Rotation paths and how fast each direction turns (degrees each step)
Each turn is a multiple of 5 degrees from 10 to 175, or 0.
Each row of a path follows its step; steps can be skipped.
Rotation 1:
step 0: [-24 -17 -17  14  -3   8  -8 -19  -8 -20 -36   9   6 -18  -8  12  19   8
  -3   4 -14  -4  -1   4   0   1 -13   2  -6  -5   8 -13   7  10 -12  10
   8  14 -21 -21  21 -41 -16  -5  -6  -3  11 -18  -7]
step 3: [  0  32  -2   8 -12  14  -2  13  10  -9  20  12  -3  30   5   0   7  -9
   6  -6  -5 -21 -10  34  18   2 -16  20   4  19  -5   2  36  -1   8  -2
  -9  -6 -14   4 -12  -7   4  10   2   2   0 -37  -6]
step 4: [ -5   0  -3  13   0 -22  -8 -13  -6 -13 -19  -8  31 -14   3 -13  26  20
  28 -11   7 -11  -5   9   3  -2   2   4  19 -15 -12 -13   8 -12 -14  -7
   3  17  16  -2 -10  -8  21  23 -12  -8  -6 -32 -23]
step 7: [ -2  -2  -1  19   3  22 -10  -8  18  12   7  -4  -7  17  -2 -37   1 -33
  -4  11   3   3 -24  -5  22   4   4  14   0   8 -11  12  -6  -8 -10  11
  -4 -18  -3   3   3   2  14 -35 -10   1 -11 -26 -27]
step 8: [-12  -1  19   3  13   3 -22  -3 -11 -17  -7  -1 -11 -21 -10  -5  21  18
   3   2  -1 -34 -12 -17  -3 -23   4  19  -3   7 -17  25  -6   3  -5  -3
   3   5  44  -6   1  11  13 -14 -20 -12  12   6 -10]
step 9: [ 12  15  18   5   6  12   1 -12  -5 -29   7  -5 -11  21   3  13 -12  -2
 -28 -12  -6 -33  -9   5 -16  -9 -35  10   9   2  -6 -17   2   5 -11  -6
 -12  -1 -21 -13  18  29   1  -7 -15  -7 -20   6   0]
step 11: [-21 -14  13  32  -3  34   4  -3 -10  21  17 -13  31   0   6   6  12 -13
 -32  -6  15   2 -12 -10  10  19   1  12   7   8  12  -9  19   8 -23   5
  13 -13   6 -14   7  -3 -12  -7   9   3  12   6 -10]
step 14: [  2   7  19   4   5 -16 -27  17  -9 -15   6  26   8  13   4   2  13  10
   4  20  18  10  24  -3   7  12   1  24 -20  -5  -5   8  33   3  17   3
  17  22  10   9 -19   4 -11 -11 -25 -11  12   5 -11]
step 23: [ -2  -7  -4  10   5 -12  19   8 -27  21 -11   2   0 -17  21  -1  15  16
   1 -18  21 -17 -35 -17   4 -12 -10   8 -16   6  15  12   9 -14 -11  -2
   6   9   9  26  -8  23  18  -6   8  12 -16  12 -13]
step 24: [  7  15  21  18 -12  -7  -1   2   0  -9  13  15 -18  23  16 -11 -12 -20
   8  23   6  -3 -54  17  -7  -5  13   2  -4   4   4   4   6  -3  -1   6
  -6  20 -14  10  26  10  11  -5 -22  -2   2   1   7]
step 25: [  8 -22 -18  10  -3   8 -10 -12 -11 -16 -26   5   5  -5   1 -22  -7   2
   1  -3   0  -2 -13  -7   8 -32   2  24   7 -17 -10   3  -9   1 -16  11
   6  20  -7   1 -10  -3 -24 -19 -39  -7  25 -14 -16]
[ 0  1  3  6 -3 -1  2  3 -4 -6  3  8 -2 -2  3 -3  5 -3 -4 -5 -4  6  1 -2
 12  3  1  2  5  4 -5 -2 -5 -8  5  5  3 -3 -5 -2 -3 -9 -1  2 -5 -4  2  2
  0] : 100
[ -5   1  -2   0 -10   3  -3   0   1   0   2  -5   8   6   2   3   5   0
  -4  -5   4  -1   5   6   4  -3  -1   1   3  -5   6   2   5   0   3  -2
   1  -3  -1   1  -1   0   5  14   6  -2   3   4   2] : 40
[-2  2 -2  0  1 -4  4  0 15  0 -9 12 -4  3  5  3 -5 -6 -5  0  3  1  0  1
  2  0  3  2  2  2  0  0  5  0  2 -1 -5  3 -2  3  3  7 -6  4  0 -2  4  0
 -2] : 100
[  4   8  -2   2  -7   4  -6  -4   5  -1   2  -2  -2 -11   3  -2  -1  -5
   0  -7   0   5   3  -4  -6   2   1   1  -2  10   1   6   0   1  -1   2
  -1   2   0   4   0  -4   4  -4   8   5   1   4  -8] : 70
[-3 -1  2  0  0 -5  1 -1 -2  7  4  5  2  1 -3  1 11  3 -5  4  3  7  0 -6
 -2  2  8  0  4 -2 -5 -1  4  4 -3  2 -6  0  5  7  1  1  6 -2  1 -8 -6  3
 -5] : 115
[-1 -3 -3  6 -5  7 -6 -2  1  2 -7  4 -5  3 -7  4  0  0 -4  4  1  2 -1  2
 -3 -2 10 -1 -4 -5  6  8 -6 -2  3  1  9 -3 -5  6  1 -1  2 -3 -6  1 -2 -1
  2] : 60
[ -2   0   2   3   5  -6  -7  -1  -5   4   5  -1  -5   4   0   9 -11  -2
  -5  -6   2   1  -1  -1   5   3   2  -1   1  -5   1  -2  -1   0  -2   3
  -4   1  -3  -6   5  -2  10  -2   4   3   6  -7  -5] : 170
Rotation 2:
step 0: [ -2 -18 -19   8   0   0  11  -4  -9 -11 -11  16   3  18  -3 -31  19 -15
  14  -4 -17   4  14   8   2   9 -14 -28  -7  23 -14 -16 -19   0  25   5
  15  -9  -4  17  29   9 -12 -17  -3  27 -16  -7  25]
step 5: [ 15  -6 -29  -2   8 -21   3 -25 -28  26 -13  12 -12 -19 -17  -2  -8   0
   9  10   4 -33  -3 -20  -2 -20  -5   3  18  -2  12 -21 -11   8 -18 -22
  -6   1 -19 -14   6 -12  11 -19 -10  10  -6 -13  18]
step 8: [  6  -9 -19  24 -13 -12  -1  -2 -10  -3 -11  22  11 -10   4  -1   0  -8
  25  -2 -16 -27  -6  19  17  19   7  -7  14  12 -30 -15  -8 -13  14 -22
  -5  25  20 -19  17 -19 -25  -8  12  15   0  -5  -6]
step 10: [ 17 -26  15 -13  12  15  16 -23  18  -9 -18   7  -3  -6 -21  23   9  13
 -34  -6 -23  -9  11  10  23 -20   4  -4   0   5 -11  -4   3 -21   3 -19
  -1  -2   9 -10   9 -25   3  11 -32  -6  12   6  -8]
step 11: [  8  -8 -17  36  17  -9  12  24 -15  -5 -17   0  16   4   1   8  14 -31
  -1  -5 -11 -13  -5  31 -20  -8  10 -20   7 -15   5  -7   5  28 -25  -8
  -1  -4  19   2 -17   2 -11  22   5  -6  -9 -20  -9]
step 12: [  3 -31  -3   2 -12  -9   7  -1   6 -31 -18  23  20   4 -17  -8   1  10
  26  -2  -4  27  19  15 -19   1   9  19   3   0 -28 -10  -1 -12  33   6
   1  18  13  11  -2  -1  21 -17  -5  -2  -8   2  20]
step 15: [-10   8  -3  22  16   0 -14   6  -4 -26 -21  15 -16  16   8   3   9  -2
  -2 -14  -6   4  -7   0 -44 -15  10   3 -20  11  13 -14  -6   1   6 -14
  20 -11  28  26   9  -6  24  10 -19   3  27  -4  10]
step 17: [  1   3  13  15  28 -30   4 -15 -15  29 -32 -10 -12   7   1 -11   5 -16
  22   2  16  -8  10  -3  -9 -20   1   2  -4  14 -23 -12   6   2  10 -11
   9  13 -41   7   9  -1  19   8  14  22  -5  -7   2]
step 21: [ 15 -11   5 -21  -9   5  26  10   4  -2 -24   9 -19   0   1 -18 -10  18
  12  -2  10 -17  -8  32  -2   1  -5 -13 -19  16  -2  -8  -3   7 -11  -7
   5  -7 -21 -17  34  -2  19 -12  28   6  21 -20  25]
step 23: [  1 -17 -26  13  19 -34  16   3   1 -13  23   0   8  12  10   8  15   6
 -12   9  13 -25  -2  15 -12 -20   3 -20 -24  -3  -8 -24  -3  13   8 -27
 -12 -15  33   9  11  -4  17  -4  -4   4   5  -5 -13]
step 25: [  5 -13   7   7 -11  -9  27 -13  -9   8   0  15 -32   8   1  11 -16   1
  15   3   5 -16   1  -9   2 -31  20 -20   7 -20 -23  -3  -6 -18   7 -12
  -5  17 -24  14  33 -10 -12  -9  -9  -5 -21 -22  18]
[ 1  5  5  7  3  5 -4 -4 -4  4 -7 -4 -1 -6  8  5  4 -2  3  3  1 -1 -4 -5
  6  3  5  1  2  8 -5  5 -9 -4 -1 -4  2 -2  2 -2  2  2  2  0  3  0 -1  9
  1] : 35
[  3   4  -4   3   4   1   7   2   0   3   3   1  -3   2   3   2  -2  -1
  -6   9  -5   1  -5  -5  -6   5  -2   2  -2  -1   0  -4   3  -3   4  -6
  -4  -2   8  -5  10  -6 -10   1   1  -2   2  -3   3] : 145
[  1   1  -2   3  -5   3   5   1  -3   1   8   4  -4   0 -11   4  -1  -6
   1   3   2   6   1   2  -3   0   0   4  -1   6   2   1  -2  -3  -2   3
   4   0   1 -12  -5  -5   3   3  -3   6  -5   8  -3] : 175
[  5   6   8   3   3  -1   2   0   0 -10  -2  -1  -3   1  -6  -1   3  -1
   1   2   8  -5  -4   0   2  -7  -3   1  -2   4   1  -1   7   5   3  -4
  -2   2   1  -1  -4   2  -9  -6  -2   2   8   7  -5] : 55
[-4 -1  1  6  0  1  0  1 -5 -7 -2  3  8 11  2 -4  6  3 -3  9  7  3  0 -5
  4  6  3  2  0  0  0 -7 -4  4 -6  2 -3  3 -7  0  4 -4  3  2 -2  2 -1 -2
 -5] : 125
Rotation 3:
step 0: [ 33  14  -8  -7  15   9  20  -2   5  30  -1  -4  -1  24  -6   6  17 -19
  -4  21  17  20  -7  29  16  -2  -7   1  -8  -7   8  -1  10   3  23 -23
  -5  -9  -8  14  14  -9   2  21  18   9  -8 -41   3]
step 3: [ -4  14   6 -19   7   7   0  11  11  23   1  -6  -2  -6  -7  28 -11  -6
 -11  21 -19  13  -4  25  -3  15  -7   5 -47  15  15  -1   3  26 -17  26
 -14 -16  -3  11  -8   0  30  -6  -2   8 -15   4 -22]
step 6: [ 12  11 -35  -2  24  21  25  11 -10  18  14 -10  -6   8  -1   5   5 -15
  13  14   7  12 -32  -5   4  22  -5 -12   6  14  16 -13  -8  -4  -9  10
   5  14  -7  33  23  18   0  12  21  21 -11 -22  -5]
step 7: [ 11  -1 -18 -25 -14   9 -19 -10   2  10  23  -1  10   0 -18   5   0  -8
   2  17   8  17  -2  10  16  -4   3  -8   7  -3  -1 -29  -4  27 -21   5
  -5  20 -16  39 -19 -15  15   7  27  21   1 -14 -24]
step 12: [ -9  23 -18 -11  16   6  20  27  20  18  22  16  31  11 -15   8   3 -24
  21  15  15  18 -16   0 -13   1  17 -17   7 -27   8  11  -1   6   3  18
   6  -7 -13   7   0   6  11  11  -2  16  -8 -27 -12]
step 13: [-18  22  -5 -20   9  -2  -5  30  -1  20   7 -18  -3  22  -8  15  12  -6
  -7  19 -10  -2 -22  16  19 -12  13  -8  -4 -15 -17 -18   2  13  -4  21
  10  -2  11  32 -16 -31  -5  12  16  10  12 -26  -2]
step 14: [ -5  11  -7 -14   9 -29 -23   8 -21  39 -19  23  -6 -13  -4  -3  17  -4
  20  17  -8  -9 -16 -12  10 -11  18 -23 -12  -1  -1 -13  19   7  -2  -2
   4  23  -3  26  11   1   0  11 -11  25   2 -23 -14]
step 19: [ 11   4 -19 -18   9  10  -2   2 -12   2  21  -7   2  20 -20  -7  16 -16
   5  12 -22 -11 -18  24 -11  -9  42 -12 -13   1 -10  -8  -9  18 -38  19
   3   6   3  30   3  10  -9  -4  -6  14  16  -7  10]
step 20: [-15   1 -28 -16   0 -11 -28   0 -22  36  15   4  11   9 -27   8  -2  -4
  -7  14 -18   9 -24  10  19   6  17   0  -4   5  16   5  14  17 -10  -1
  14   3  -4  10  -3  -4  18 -14 -40  18 -14   0 -16]
step 22: [ -7  31 -22 -10  -4 -23  -5 -10  -1  -4  25  11 -14   0  -3   8  23   6
  20  -1   0   5  16  -8  -1  13  23  -6  -9  -5  29  11 -16   8  16  -7
   5  -8  -7  46  -1 -26  11  -2  -2  14 -20 -19  16]
step 23: [ 18  20 -12  -1  -3  12   7   2 -21  29  10 -26 -22   2 -13  -7   5  -6
   8  -6 -17   6 -11  -4 -15  15   5 -27   1  13  19 -24   1   8  19  -2
   2  -5 -21  41 -13 -14  -5  19 -14 -13  11  -5  26]
[-8 -2  2  0  2 -1 -4 -7  1 -5 -3 -3  0  7  7  2  5 -2 -2  9  6  2 -1  0
 -1  1  0  2  3 -4  0  2  3 -3  3  3  0 -2  4 -1  0 -2 12  6 -5 -6  4 -9
  1] : 85
[ -6  -4   0  -1   2   9   9  -3   2   2   7  -1   0   0   1  -5   6   6
  -3   1  -3   2  -3   7   6   0  -1  -1  -5   8   5   4   0  -3  -1   4
   1 -11   3   7  -1  -3  -6   5  -1   2   1   0  -2] : 110
[  0  -4   3  -1   3   0   1   1  -2  -4  -5   0   4   2  -3  -9 -11  -3
  -5   5  -4   5   1   6  -6  -2   3  -2  -6  -8   6   1  -5   2  -2   2
   6  -3   8  -4  -2   4   0  -3  -2   2  -6  -1   4] : 45
[-3 -4 -7  0  3  1 -4 -7 -3 -1  5 -2 -2  3  0  0 -3  2  0 -5 -1  6  4  5
 -1 11  0  0  7  8  2  0 -8  0 -9 -3  0  5  1  5  3  2  8 -7  0 -1  0  3
  4] : 25
[ 1 -4 -3  3  1  3  8  8 -2 -2 -3 -6  0  2  6 -4 -6 -7 -6  2  0 -4  2  6
 -1  0  2 -3  1  0 -6  3  4  1 -1 -8 -6  2 -9  7  4  0 -3  1 -3 -3  8 -4
  4] : 175
[  1   4   1   0   5  -3   3   1   3   6  -3   0  -7   4   5  -6   7   2
   4 -11  -3   0   9   8   3   0   7  -2  -5  -3  -2  -7   0   2   6  -2
   4   3   6  -3   3  -1   3   3   1  -3   1  -2   4] : 80
[  2   0  -5  -1  -7   8   0   1   5  -1  -1  -3   8  -6  -1  -6   4 -12
   1  -1  -3   2   0   3   4   4   3   2   0   2   1  -1   2   6   0   1
   4   0  -2  -8   0  -2   9   5  -3   0   1   9  -5] : 85
[-2 -1 -1 -6  0 -7  0  0  9 -3  6 -2 -4 -3  2  0 -8  0 -7  4  8  4  5 -3
  8 -6  6  2 -2  4  0 -5  3  4  3  1  3 -2  1  4  4 -4  1 -8 -1 -1 -1  5
  0] : 170
